Each row is where one point has got to under a steady rotation. How many steps took it there?
The counts run from 0 to 290.
[ -0.8   0.4  15.8 -17.2  -1.8  43.3 -30.5   6.0  32.9 -35.3  26.1 -19.8
   8.1  18.1   4.1 -36.6 -29.5  -9.0  16.7 -30.3 -41.6  -1.1   9.4 -22.5
   5.4 -29.7  -8.3  16.9 -20.4  -2.0  45.0  -6.8  -6.5 -19.9 -26.4  39.8] | 137
[-20.9  49.1  33.0  16.1  -4.9  -5.6   7.3   9.1  -1.3   1.7  -2.9 -20.2
  -2.0   3.0 -15.7   2.4  33.1  19.8 -20.8  31.3 -35.7  10.3  22.6 -17.4
 -44.4  28.5 -15.7  -4.6  45.2  -3.7  -7.0   7.7  -8.2  64.3  10.0 -21.6] | 88
[ 35.5   1.2 -10.5  51.4 -26.4  14.1 -14.8 -15.2  46.3  -8.1  -7.0  14.4
   6.9  22.0  23.8  19.7  17.2 -28.1  12.2 -17.8 -42.8  13.3  -7.5  40.9
 -11.4   0.2  22.2  26.0   1.4  -4.7  11.9  40.3 -17.4   7.7 -19.1 -23.5] | 260
[-23.9 -26.3  11.3 -40.4 -17.6   9.2 -11.9  39.4 -22.8   4.3  32.4 -17.3
 -26.6  19.8  12.5  -3.8   6.3 -22.6 -20.2   2.3   1.5  45.5   8.5 -10.1
 -28.3  -9.5  24.0  36.4 -17.3  -7.0  22.5  14.1  14.8 -20.2 -35.8  17.9] | 229
[-14.4  13.9 -31.6   2.5   3.2   6.0 -14.3 -22.7  -8.3  16.1  15.3   6.6
 -17.1  25.1   5.8  21.2   7.3   8.4   5.4  19.3  -1.9 -39.5  -3.3   2.4
  29.5 -59.8 -13.0  47.7  -8.1  52.1  14.9   5.4 -20.3 -42.6  15.0  23.5] | 63
[-12.2  -4.0  24.5   1.7   6.6  18.6   2.6  53.2 -12.2   4.1 -15.8 -15.5
  32.0  16.7  -5.1  -5.3  -0.1  13.6  -5.6  -6.7  26.0  23.8  -8.1 -31.2
 -46.7  15.4 -33.8  13.8 -25.5 -12.3  10.5 -17.1  35.8 -38.2  17.1  42.0] | 153
[ 24.1 -20.9  41.7  -8.0 -31.9 -36.0 -35.9 -51.8  -0.4  -1.7  17.9  17.9
  12.7  -3.1 -10.5   4.6  15.8 -32.9  24.7  10.6  21.7   2.2  20.6 -26.7
   8.5 -21.8  33.2   3.7  26.4  -8.3  -7.7  29.9 -42.6   0.8 -16.4 -10.7] | 46
[ 19.2 -17.3  21.7  16.6  33.5 -28.6  30.3  22.7   3.5  34.2 -54.8  11.7
  32.1  25.2 -25.0  22.5  32.8 -17.1  17.7 -34.9   8.3  -3.7 -21.9  29.8
   8.5  -3.2  14.5 -16.9 -27.6   8.0  -2.1 -20.1  26.1  16.5  -0.3  -7.8] | 112
[ 13.1   7.1  -5.7  10.4  32.7 -19.9  -2.7  -4.9  -7.6  13.3  23.2 -31.0
 -23.9 -15.2 -14.8  21.8  -4.3  14.2 -13.8  21.1 -24.0 -11.3 -46.9  54.7
  19.4  -5.7 -28.0  -7.0  45.1  34.5  -0.4  -2.0 -22.4  33.0 -29.5 -16.6] | 99
[ 33.2  35.7  38.3   1.5  14.5   4.8  38.1  -7.0  12.3   6.7 -17.2  -1.3
  -5.4 -27.0   0.4 -20.8  -2.5  10.5   1.1  19.9 -39.3  -8.7   9.9  33.9
  13.7  21.6 -10.3 -17.2  40.6  35.9   2.6 -18.4  39.1  37.3   6.6 -18.6] | 175
[-27.8  -8.6  24.4   4.0 -30.5 -39.4  12.2 -14.5 -30.3  10.3 -19.0 -13.3
 -32.9  10.1 -14.8 -29.0  36.2   8.4  -1.0  22.1   8.7  34.2 -21.0 -30.9
  12.9  14.7 -14.6  -0.6  46.0 -27.8 -32.7 -24.0   7.9  28.4  19.4 -11.7] | 82
[ 13.3  60.7 -10.7  21.7  -9.1  12.4  10.7 -18.2 -14.9   8.2   7.5  32.0
  23.4 -41.4  -0.3 -13.8   8.7 -48.1   8.2  32.9   6.7  38.9  11.5 -17.6
 -26.8 -22.0  13.9 -36.1 -20.5 -10.4 -20.6   8.8   9.4  23.4 -33.2  -9.5] | 43
[ 15.3  24.3   2.7  60.3  -7.8 -15.2 -25.5 -18.3   9.4  28.2  25.6   3.2
  44.8   8.0 -19.4 -21.1  25.7 -36.6   4.5  16.7 -40.0   7.5  -3.9 -21.8
  21.0 -13.1  29.1 -23.7 -33.0  13.1   5.0  14.6   5.7  54.4  -5.5 -19.2] | 48
[-34.3  11.9 -25.6   4.7   0.6  10.2  -6.6  27.1   9.5  -0.5  -7.6 -14.7
  -7.5   4.8  18.2   2.8  10.3 -21.2  19.1 -31.7  33.7  15.2  25.3 -26.6
 -52.4  16.7 -17.6   0.4   5.3 -44.8  16.5   6.1  21.7 -40.6  -0.9  30.2] | 73
[  0.5   9.5  16.6   3.3   6.4  16.4 -23.3  13.1   1.7  36.4 -38.3  14.7
  26.0 -25.8   9.7  24.3 -18.1 -38.0   7.0 -15.0  37.5 -13.3  -0.4 -47.1
  20.7 -12.6  45.4 -26.8 -51.6 -27.8  -3.2 -19.3  36.5  18.7   3.2 -23.5] | 199
[  3.0  18.8 -15.4  16.3  -8.5   8.9 -37.6 -24.5 -17.9   1.8  49.9   1.9
  60.6   3.5 -20.9  20.1  -3.7 -11.8  21.9  16.9  -1.8   1.7   5.5 -19.6
 -29.9 -14.4  36.8   4.4 -41.6  -0.4  35.5  32.8 -17.5 -29.8  14.5   4.0] | 276
[  2.5   1.5  23.1  -1.5 -52.0 -27.5  18.2  18.7 -25.0   6.8   6.1 -13.5
   5.6  23.2 -28.5 -19.6  19.0  -1.5 -46.5  43.2  15.0  24.2  -3.1 -52.4
  17.3   2.1 -12.4   1.2  -9.3  -8.5 -15.9  11.5  46.9  -3.6 -22.6  -3.8] | 2
[ 45.7  22.6   8.8  12.6  -1.2  17.1  29.2   2.5  25.4 -27.2   4.9 -16.5
   2.7 -15.8  48.3  -3.7  17.3  -3.3 -22.4  -2.3 -33.4  30.7 -21.7  16.0
 -23.2  35.4 -15.2 -30.1  -4.5  40.6 -17.2  23.3  -2.5  -6.6 -35.2  23.7] | 181
[ 24.8  36.7   7.2  -8.0   2.4  12.3  13.6  35.1  -8.9  43.8   6.3   1.4
  23.5 -25.8 -34.5 -15.5 -21.6   5.7 -28.1  21.8 -16.4   6.6  -8.7  -7.2
  -1.9  -3.1 -29.4  -0.6  33.8  35.5  27.2 -42.9  24.5  33.2 -32.8   8.0] | 95
[-14.3 -16.4 -10.0 -13.4  30.0 -44.1  21.7 -16.3  -0.4  38.8  -2.7  49.4
 -13.9  11.4   0.2 -14.4 -28.9 -16.1  40.2 -26.5 -44.8 -19.2  17.9  42.5
 -19.9  28.8  11.2   2.7  -5.5   2.9  -7.9  -4.9 -15.1  -9.4 -13.1  -4.9] | 252
[ -9.7 -20.4   3.2  31.5  11.1 -25.2  -6.1  18.1 -20.2  14.3 -13.0 -12.8
  11.0  -2.3  -0.4  -8.2 -25.9   9.2 -11.3  24.0  16.9  20.4 -39.1 -16.2
  12.6  14.4 -59.9 -16.0 -21.1 -13.9 -10.5 -41.2  47.4 -29.7   6.8  -7.2] | 158
[ 28.4   8.2  -1.2 -31.3  16.9  -9.2   8.0  30.1 -15.4  41.4  13.8  -0.2
  28.4  -6.5 -50.3   3.9 -29.5  13.3 -10.1 -24.7 -39.8   2.9  -4.9  15.3
 -13.8  24.1   0.3  15.6  23.3  41.8  48.6 -40.3  -8.2  19.7 -20.5  19.1] | 96
[-18.3  -2.2  37.8 -13.2   8.1 -28.8  -7.3   3.4  -8.9  47.6  -9.8  38.3
  -2.8  -2.3  20.5 -32.1 -47.9 -19.1 -15.3  19.5 -17.7  -9.4  44.6  28.2
   3.1   0.8  -1.4  13.5   6.3   9.5  20.9 -17.9   5.5  35.3 -23.0 -19.7] | 171
[-65.8 -14.9   1.8 -12.6 -14.1 -12.2  -9.1  -1.3 -11.4  -4.6  28.2   4.5
  19.1  19.8  -1.4 -23.5   1.4  24.4   2.5  18.0 -46.4  59.6  30.6  12.1
 -31.3  18.7 -12.3  10.4  -9.7 -39.1  41.9 -24.2 -11.9  -4.0 -13.9 -14.4] | 85
[  4.1   3.7 -12.8  -9.3 -26.0  20.0  -7.7 -13.0   4.6 -13.3  15.0   5.3
 -21.4  -7.4   4.1 -41.6 -43.2 -17.1  -5.3  16.2  -7.0 -19.1  33.2  -8.6
  17.0 -21.9 -29.6  23.6  25.3   9.1  42.4   4.8  28.6 -55.1 -10.1  18.6] | 218
[-40.0  -1.6  19.2   9.9  -0.8 -55.8  10.0  11.5 -27.0  -3.1  33.2  -2.4
  13.5   4.3 -37.6 -10.2 -26.1   3.8 -12.5  14.9 -18.5  18.5  36.7   3.5
  -7.0   4.9  25.8  -0.1 -14.2   6.6  31.1  -3.8   5.2 -26.2  28.6   4.4] | 4
[ 30.7   6.3 -22.0  11.8  17.5   0.6  20.2   8.6 -21.2  12.0  20.2   3.6
  40.5  -1.9  -4.1  -0.2 -13.7 -36.4   6.9  -7.4  -1.4  25.5 -23.4  49.3
  -5.7  -0.5  18.1 -10.8 -64.3  34.5  37.6   9.3  17.4 -13.2  -4.2  17.8] | 188
[  8.4 -12.6   7.8   3.5  43.9  -7.5 -18.6   5.3 -27.3  51.0  -5.3 -16.9
 -38.4 -17.9 -15.7 -12.4   2.0   2.8   6.5  27.1 -43.3   2.3 -50.8  17.4
  17.7 -10.5 -25.6  15.0  -4.7  29.2 -43.6 -32.2  14.5  16.5  10.2 -14.0] | 19
[  2.0  19.0  16.5  -9.3   5.1  -5.0  38.6  -3.7  14.5 -11.5 -52.0  21.8
  25.1 -29.0  19.1  26.8  30.2  -5.1   8.0 -10.9  42.9  21.2   0.6 -31.0
   7.4  10.3  13.9 -46.3  -0.1 -24.8 -34.7 -32.1   9.3  -5.7 -22.4 -10.1] | 118
[  8.8 -29.3  12.3 -32.0  38.6  -8.0   0.2  -4.4  -1.1  -6.3   9.3  -6.0
  29.8 -21.5  12.0  16.4  -4.1 -29.5  31.5   6.7  14.8   6.1  -8.4   2.8
   5.2 -25.8  24.0 -42.9 -69.6 -33.7 -11.3  -1.3  24.3 -35.7 -35.8 -10.1] | 194
[ 29.6 -25.7  26.1 -43.9 -19.0  -1.1  19.1  -8.8  15.7 -13.4  12.7   7.4
   4.2 -16.6  15.7  30.1 -24.8  26.9  -1.3   4.8 -27.4   0.5  14.2  34.2
  15.2  -8.0   7.5  22.0  27.9  -4.1  28.0  -2.5 -15.0  -6.5 -58.2 -31.0] | 178
[-29.5  14.8 -15.3 -20.6  36.3  13.9 -18.5  -6.9  28.1   1.5  22.6  -7.8
   0.9 -14.9   3.1   6.9   6.9   2.5  15.5 -26.9 -52.9 -24.3  25.2 -19.3
   9.5 -15.2  51.3 -22.0 -14.1  27.8  12.1 -28.1 -28.7 -26.8   6.7  16.3] | 56
[  7.2  -8.8  -6.8 -43.1   2.0  19.9   5.5  -1.8 -20.5  35.1 -10.3  -5.9
 -38.9 -15.7  -0.1  41.5   1.6  30.2  33.2  11.8  -3.8 -24.7 -15.1  41.0
  -2.8 -17.7  -9.6  40.8  25.5   1.5 -11.5   6.3   1.8  15.4  -0.1 -41.7] | 23
[  3.2 -20.8   5.6  -5.6  28.4 -26.7  18.0   8.6  19.3  29.1 -23.1  -5.2
 -28.2  21.5  34.6  10.5  39.7   8.3   9.0  -5.1 -40.9  -2.4 -15.6  19.9
 -44.3  33.4 -18.1   3.1 -11.5   9.0 -42.5   8.2  12.9   9.9 -22.2  -5.5] | 25
[-29.7 -27.4 -41.2  -3.2 -13.4 -15.6  -6.9 -11.0   0.9 -13.1   9.4 -17.9
 -20.9  58.5  -5.2  27.2  24.3  12.8  28.1 -18.5   5.0 -35.6 -18.5   5.6
  -1.5 -14.7 -23.3  22.8   4.8 -33.3  12.9  24.9  -1.4 -58.8  -5.7  -4.8] | 69
[  4.6  18.8 -49.8  19.4 -10.2  27.8  -8.0  -6.9 -10.2  12.0   7.5 -18.6
   2.8  31.8 -11.7   9.9  15.6  29.9  16.0  12.8 -10.9 -35.1 -30.3  -8.1
  13.3 -36.5 -25.1  44.0 -11.2  36.6   0.5  26.7  -4.1 -22.0  36.4  15.4] | 64
[ 29.4   5.8  13.7  -0.4 -24.1 -17.0  31.1  18.1  15.2 -10.2  -3.9 -35.1
 -41.8  38.1 -35.9 -35.7  -0.2 -17.1  -8.2 -23.9 -29.1 -10.4 -13.0 -28.3
  16.8  38.0 -18.8   0.6  29.3  -8.7 -30.3   2.0  53.8 -16.3  -2.6  19.0] | 221
[ 38.4  10.7  11.1  20.8  13.8 -10.4  30.9  20.7  15.5  41.1 -58.6  38.3
  -7.6 -18.9  14.1  31.4  17.0 -25.4 -11.3   9.4  13.2   5.4   2.2   6.6
  -8.0 -10.8  -3.2   9.1  28.4  35.2 -27.6   2.1  33.1  -3.2 -21.9 -20.6] | 31
[ 21.8  36.4  31.9  31.3 -18.3 -13.5  20.5  -1.0  29.7  -2.1 -17.4  10.3
 -20.8  38.3 -15.2  -6.1 -33.8  -1.0 -24.3  18.6 -41.1 -55.0   8.0 -48.0
  12.7 -23.3  -7.3  25.8 -13.5  13.5 -38.8  13.7  19.0  -0.4  -4.8 -18.9] | 215
[ -9.8   7.2   8.8 -19.5   5.8   8.6   0.9  -3.4  -9.6 -14.4  12.7 -25.5
 -22.0  23.7 -10.5  -7.6 -17.4  -2.5   0.5 -17.2 -21.3  -7.7  -8.0  30.9
  59.1 -56.5  29.6  26.2 -14.9  29.2  34.8 -28.3   4.6 -34.0   8.2  13.3] | 143
[-15.3  13.5   6.7  46.1  -2.4   5.0 -41.8  15.1   2.6  19.0  47.4 -41.7
 -18.6 -23.4 -15.1  25.3 -28.9   8.6 -14.7  25.5 -39.3   4.6 -30.5  -6.6
 -15.1   7.8 -15.8  16.9  11.1  11.7   3.7  24.6 -28.6  15.2   8.8 -29.8] | 12
[ 35.7  -5.7  24.3 -29.0   1.5   9.5  35.5   0.7  35.5   6.3 -26.4  35.9
 -13.7  -0.4  10.1 -11.8   6.8 -19.2  33.6 -35.7 -33.2   5.3  27.5   6.8
 -50.1  17.0  -0.9  -2.8   5.8 -23.0 -17.0  12.6  11.2   0.5 -34.6   5.4] | 257
[ 15.7  -3.1  -2.2 -35.0  11.3  10.4  -6.1  -7.6  25.4  17.8  17.5 -21.3
   7.1  -9.4  -8.7  -1.6  50.6  10.2  -3.0  14.1 -41.2 -17.7 -16.3 -50.0
  44.8 -15.0  18.2 -36.2  -8.4  -9.6  -6.4 -10.3  14.5  17.4 -49.3 -22.5] | 54
